In the data rows, 500 means zero.
Here are some points, one per row:
c(770, 568, 732, 612, 692, 540, 451, 455, 475, 315, 618, 720, 558, 493, 428, 471, 516, 476, 476,
  614, 670, 569, 481, 709, 621, 655, 473, 685, 446, 386, 560, 444)
c(590, 523, 560, 560, 570, 840, 577, 576, 807, 721, 743, 548, 461, 572, 443, 577, 597, 616, 539,
  678, 674, 612, 672, 722, 659, 527, 722, 698, 528, 622, 557, 474)
c(473, 465, 315, 661, 477, 637, 530, 522, 604, 466, 602, 509, 521, 521, 445, 703, 587, 544, 630,
  634, 512, 581, 521, 560, 618, 461, 791, 668, 508, 335, 537, 615)
c(595, 615, 453, 572, 526, 503, 754, 787, 532, 642, 554, 691, 586, 777, 582, 299, 518, 564, 548,
  555, 368, 511, 656, 579, 459, 484, 581, 748, 633, 689, 577, 337)
c(598, 530, 674, 380, 516, 849, 883, 612, 599, 458, 330, 559, 504, 533, 591, 556, 543, 452, 539,
  361, 604, 586, 677, 537, 615, 704, 648, 778, 502, 527, 839, 456)
c(469, 466, 501, 626, 442, 431, 674, 490, 539, 424, 410, 454, 512, 462, 514, 444, 670, 646, 474,
  564, 553, 474, 494, 525, 819, 458, 664, 501, 418, 693, 628, 668)
c(510, 714, 488, 589, 752, 680, 445, 519, 526, 610, 514, 449, 491, 597, 520, 548, 532, 496, 502,
  664, 440, 547, 690, 528, 501, 567, 512, 692, 463, 535, 655, 673)
c(652, 470, 537, 664, 745, 595, 503, 475, 587, 505, 552, 394, 434, 738, 521, 456, 442, 432, 427,
  574, 537, 539, 575, 569, 593, 753, 492, 738, 482, 540, 578, 559)
c(502, 395, 556, 557, 571, 552, 422, 785, 658, 508, 769, 560, 676, 487, 551, 587, 710, 514, 371,
  399, 473, 582, 643, 644, 699, 506, 467, 837, 704, 804, 527, 623)
c(506, 531, 529, 556, 815, 651, 510, 620, 526, 756, 529, 562, 494, 420, 545, 575, 749, 543, 423,
  668, 471, 640, 664, 626, 437, 493, 493, 557, 503, 478, 642, 662)
c(641, 527, 536, 632, 656, 611, 602, 458, 586, 551, 640, 318, 479, 722, 683, 400, 644, 463, 701,
  475, 440, 589, 513, 516, 495, 612, 638, 730, 491, 431, 545, 636)
c(497, 569, 654, 721, 805, 752, 619, 583, 627, 512, 436, 584, 561, 375, 499, 576, 582, 537, 702,
  537, 526, 622, 483, 507, 559, 705, 546, 516, 613, 655, 504, 464)
c(774, 614, 569, 387, 571, 479, 452, 743, 606, 522, 589, 731, 502, 481, 515, 341, 559, 396, 842,
  646, 534, 493, 709, 533, 686, 585, 718, 552, 615, 631, 619, 693)
c(647, 444, 506, 598, 730, 608, 584, 560, 489, 727, 550, 552, 506, 354, 497, 420, 550, 449, 482,
  621, 560, 615, 522, 526, 446, 404, 510, 587, 502, 501, 602, 654)
c(624, 567, 675, 699, 389, 542, 443, 611, 512, 715, 450, 681, 450, 644, 598, 666, 605, 593, 609,
  601, 430, 639, 372, 504, 445, 493, 699, 808, 458, 472, 419, 470)
c(416, 627, 516, 747, 763, 671, 659, 465, 707, 593, 448, 687, 571, 455, 578, 526, 589, 571, 782,
  549, 555, 575, 507, 529, 541, 632, 605, 520, 705, 603, 563, 536)
c(521, 625, 416, 472, 612, 642, 522, 674, 604, 506, 618, 453, 549, 436, 485, 488, 430, 437, 479,
  582, 582, 553, 451, 610, 421, 549, 636, 541, 650, 480, 455, 496)
c(633, 481, 599, 455, 657, 473, 541, 525, 637, 592, 683, 404, 593, 427, 620, 513, 691, 709, 660,
  332, 698, 736, 575, 411, 465, 493, 639, 632, 635, 531, 513, 588)
c(626, 394, 504, 506, 500, 726, 498, 569, 531, 648, 623, 487, 465, 654, 542, 607, 442, 638, 512,
  409, 485, 559, 563, 568, 564, 486, 407, 310, 721, 437, 729, 454)
c(762, 517, 606, 500, 568, 427, 583, 776, 653, 563, 450, 408, 480, 750, 363, 603, 467, 536, 665,
  733, 564, 536, 633, 488, 642, 488, 488, 476, 592, 645, 661, 666)
c(572, 501, 504, 466, 515, 702, 433, 417, 689, 600, 560, 603, 669, 508, 666, 469, 611, 518, 459,
  736, 709, 534, 603, 514, 435, 544, 539, 535, 514, 718, 596, 361)
c(603, 518, 628, 453, 607, 615, 704, 477, 415, 760, 472, 553, 629, 485, 579, 440, 362, 643, 478,
  561, 547, 673, 488, 670, 579, 618, 673, 562, 536, 562, 491, 804)
c(590, 713, 454, 701, 776, 692, 712, 463, 657, 545, 572, 643, 794, 668, 502, 616, 564, 631, 641,
  510, 594, 495, 527, 399, 608, 521, 596, 570, 668, 608, 557, 578)
c(658, 609, 661, 370, 545, 716, 616, 676, 604, 750, 672, 510, 426, 502, 528, 716, 558, 456, 617,
  586, 693, 407, 285, 393, 698, 592, 544, 763, 635, 506, 487, 562)
c(557, 645, 656, 572, 562, 585, 893, 813, 616, 553, 687, 542, 587, 430, 802, 542, 526, 571, 575,
  679, 633, 662, 649, 557, 680, 625, 398, 647, 513, 397, 618, 482)
c(485, 599, 575, 477, 646, 495, 528, 618, 582, 441, 391, 436, 590, 496, 739, 794, 534, 363, 411,
  504, 579, 506, 713, 527, 614, 457, 662, 574, 608, 507, 444, 629)
c(448, 568, 699, 434, 611, 626, 559, 490, 496, 801, 518, 592, 660, 505, 554, 525, 452, 658, 535,
  625, 488, 707, 542, 705, 563, 591, 650, 644, 567, 557, 574, 854)
c(513, 602, 478, 427, 533, 471, 449, 486, 564, 589, 538, 582, 763, 513, 530, 542, 587, 477, 498,
  776, 421, 756, 461, 464, 721, 611, 616, 667, 598, 514, 819, 417)
c(485, 357, 568, 648, 724, 631, 440, 483, 715, 596, 525, 689, 335, 578, 633, 419, 476, 432, 646,
  574, 610, 770, 465, 402, 731, 452, 373, 612, 542, 555, 546, 534)
c(508, 431, 740, 569, 884, 702, 535, 581, 649, 447, 457, 363, 549, 628, 553, 541, 513, 672, 606,
  715, 401, 689, 429, 553, 667, 438, 615, 597, 716, 574, 579, 438)
c(430, 718, 683, 476, 540, 715, 447, 592, 742, 459, 628, 615, 550, 580, 578, 514, 576, 504, 431,
  503, 499, 605, 601, 507, 572, 579, 562, 456, 504, 528, 551, 675)
c(590, 650, 502, 452, 525, 719, 503, 666, 628, 417, 600, 524, 677, 580, 640, 497, 492, 575, 470,
  620, 571, 587, 373, 540, 472, 567, 576, 512, 569, 563, 460, 593)
c(557, 609, 701, 438, 709, 604, 610, 551, 610, 413, 579, 594, 449, 743, 526, 541, 766, 688, 621,
  538, 566, 638, 494, 649, 470, 399, 482, 593, 401, 491, 488, 523)
c(529, 399, 639, 536, 583, 657, 628, 535, 575, 737, 417, 682, 807, 705, 433, 606, 542, 380, 568,
  612, 663, 655, 483, 668, 525, 612, 454, 659, 482, 582, 549, 766)
c(597, 533, 457, 429, 658, 745, 421, 597, 682, 544, 478, 546, 673, 570, 408, 495, 331, 517, 682,
  385, 647, 848, 626, 427, 725, 405, 530, 688, 322, 470, 468, 538)
c(653, 678, 464, 501, 579, 363, 577, 546, 533, 651, 522, 636, 357, 578, 585, 742, 513, 473, 385,
  536, 505, 784, 493, 413, 639, 609, 593, 634, 593, 742, 483, 448)
c(627, 461, 701, 623, 411, 646, 379, 571, 409, 484, 478, 561, 586, 580, 683, 706, 512, 552, 728,
  453, 479, 604, 610, 713, 616, 426, 465, 507, 756, 499, 728, 505)
c(544, 740, 409, 526, 563, 577, 646, 551, 441, 536, 617, 420, 489, 518, 534, 624, 630, 443, 588,
  556, 769, 938, 384, 785, 535, 493, 570, 592, 537, 705, 950, 478)
c(677, 527, 373, 567, 540, 823, 486, 708, 333, 460, 519, 515, 511, 514, 505, 564, 625, 782, 516,
  646, 576, 881, 734, 468, 814, 735, 513, 646, 636, 614, 429, 569)
c(604, 591, 594, 598, 538, 621, 473, 733, 690, 661, 548, 496, 739, 486, 525, 492, 669, 503, 548,
  502, 464, 625, 544, 617, 643, 590, 639, 395, 385, 398, 526, 437)
c(546, 385, 582, 582, 511, 685, 565, 418, 488, 579, 593, 520, 627, 460, 536, 591, 550, 618, 506,
  772, 557, 433, 636, 327, 566, 431, 717, 686, 459, 484, 654, 427)
c(576, 561, 356, 533, 607, 490, 382, 753, 547, 537, 422, 594, 539, 483, 556, 685, 478, 883, 704,
  563, 679, 381, 675, 584, 357, 686, 489, 709, 492, 551, 600, 545)
c(394, 589, 679, 580, 792, 612, 463, 655, 241, 602, 746, 412, 606, 604, 559, 575, 539, 416, 786,
  543, 671, 505, 681, 473, 657, 595, 545, 553, 408, 811, 485, 454)
c(480, 539, 633, 757, 706, 583, 483, 808, 544, 581, 545, 695, 538, 764, 622, 467, 479, 654, 370,
  519, 978, 723, 604, 437, 577, 615, 936, 509, 579, 412, 758, 579)
c(695, 479, 413, 657, 751, 659, 656, 525, 597, 624, 568, 716, 812, 689, 592, 637, 732, 503, 545,
  545, 690, 537, 500, 513, 595, 503, 526, 586, 703, 546, 583, 674)
c(473, 534, 472, 594, 440, 690, 517, 613, 662, 383, 569, 534, 587, 529, 591, 405, 589, 581, 550,
  596, 619, 610, 358, 573, 518, 555, 577, 552, 457, 641, 496, 654)
c(608, 618, 668, 391, 662, 485, 455, 390, 601, 529, 572, 556, 712, 509, 615, 465, 575, 647, 601,
  474, 659, 705, 524, 506, 569, 613, 612, 693, 540, 516, 511, 420)
c(746, 594, 631, 543, 493, 721, 528, 460, 587, 583, 604, 430, 563, 535, 636, 628, 683, 534, 537,
  701, 657, 574, 549, 419, 447, 590, 617, 560, 482, 651, 489, 507)
c(731, 625, 505, 516, 695, 687, 563, 474, 533, 562, 614, 511, 523, 497, 564, 457, 689, 547, 535,
  557, 434, 554, 581, 468, 513, 526, 554, 670, 583, 434, 660, 690)
c(468, 450, 649, 357, 688, 461, 719, 469, 624, 415, 651, 700, 468, 546, 326, 645, 557, 638, 612,
  471, 573, 642, 632, 585, 464, 507, 655, 574, 591, 537, 442, 472)
c(486, 607, 630, 705, 460, 490, 783, 554, 703, 487, 766, 579, 640, 553, 555, 616, 382, 609, 661,
  701, 504, 727, 734, 487, 570, 659, 413, 541, 604, 455, 507, 592)
These points spread out most along one direction. How many in every 100 of the points above lie lower along it than each point below? Answers are rounded to whole numbers. More than half of the points above lie lower than the first one.
c(637, 591, 659, 673, 502, 528, 514, 651, 713, 654, 413, 504, 585, 420, 512, 577, 687, 548, 543,
  409, 455, 558, 621, 586, 741, 477, 687, 414, 380, 572, 526, 457) --> 29
c(703, 777, 487, 669, 695, 724, 550, 494, 621, 586, 488, 633, 612, 451, 604, 645, 485, 593, 530,
  499, 603, 532, 507, 506, 584, 481, 400, 724, 505, 650, 595, 678) --> 75
c(467, 560, 393, 461, 552, 679, 554, 623, 613, 488, 518, 481, 568, 462, 478, 541, 498, 339, 558,
  556, 594, 580, 492, 535, 429, 673, 634, 557, 624, 508, 434, 481) --> 45
c(565, 410, 659, 611, 535, 636, 590, 660, 581, 477, 780, 555, 613, 438, 416, 691, 414, 565, 511,
  430, 427, 642, 469, 386, 358, 590, 668, 580, 374, 822, 836, 616) --> 33
c(670, 416, 464, 509, 671, 767, 738, 590, 360, 622, 543, 690, 667, 558, 486, 615, 567, 507, 483,
  484, 559, 615, 530, 620, 524, 448, 565, 533, 451, 583, 399, 598) --> 75
c(660, 533, 619, 702, 846, 659, 528, 591, 611, 474, 509, 522, 625, 380, 468, 560, 373, 648, 548,
  613, 484, 523, 409, 638, 718, 529, 607, 708, 668, 580, 617, 527) --> 73
c(568, 386, 537, 636, 536, 459, 657, 633, 679, 590, 543, 403, 602, 425, 497, 529, 554, 606, 660,
  581, 744, 758, 597, 525, 454, 514, 449, 636, 622, 497, 505, 571) --> 37
c(744, 495, 626, 646, 527, 786, 541, 506, 765, 635, 734, 516, 467, 560, 486, 654, 532, 589, 588,
  734, 691, 685, 649, 730, 566, 615, 745, 609, 598, 717, 486, 567) --> 45
c(371, 662, 655, 624, 402, 633, 497, 531, 459, 657, 575, 460, 504, 580, 290, 437, 539, 626, 424,
  441, 692, 433, 520, 464, 651, 632, 419, 531, 728, 455, 562, 526) --> 35
c(590, 580, 550, 613, 492, 766, 565, 432, 667, 603, 701, 473, 524, 512, 585, 516, 464, 587, 538,
  662, 726, 567, 645, 687, 615, 340, 657, 697, 513, 699, 473, 498) --> 49
c(641, 579, 720, 670, 460, 725, 583, 711, 516, 481, 383, 515, 627, 443, 396, 417, 625, 501, 527,
  647, 648, 771, 755, 404, 358, 349, 499, 769, 770, 549, 555, 568) --> 29
c(402, 541, 527, 485, 538, 709, 490, 643, 622, 419, 607, 624, 522, 535, 708, 496, 570, 536, 511,
  618, 570, 558, 499, 558, 547, 487, 594, 507, 534, 555, 552, 671) --> 45
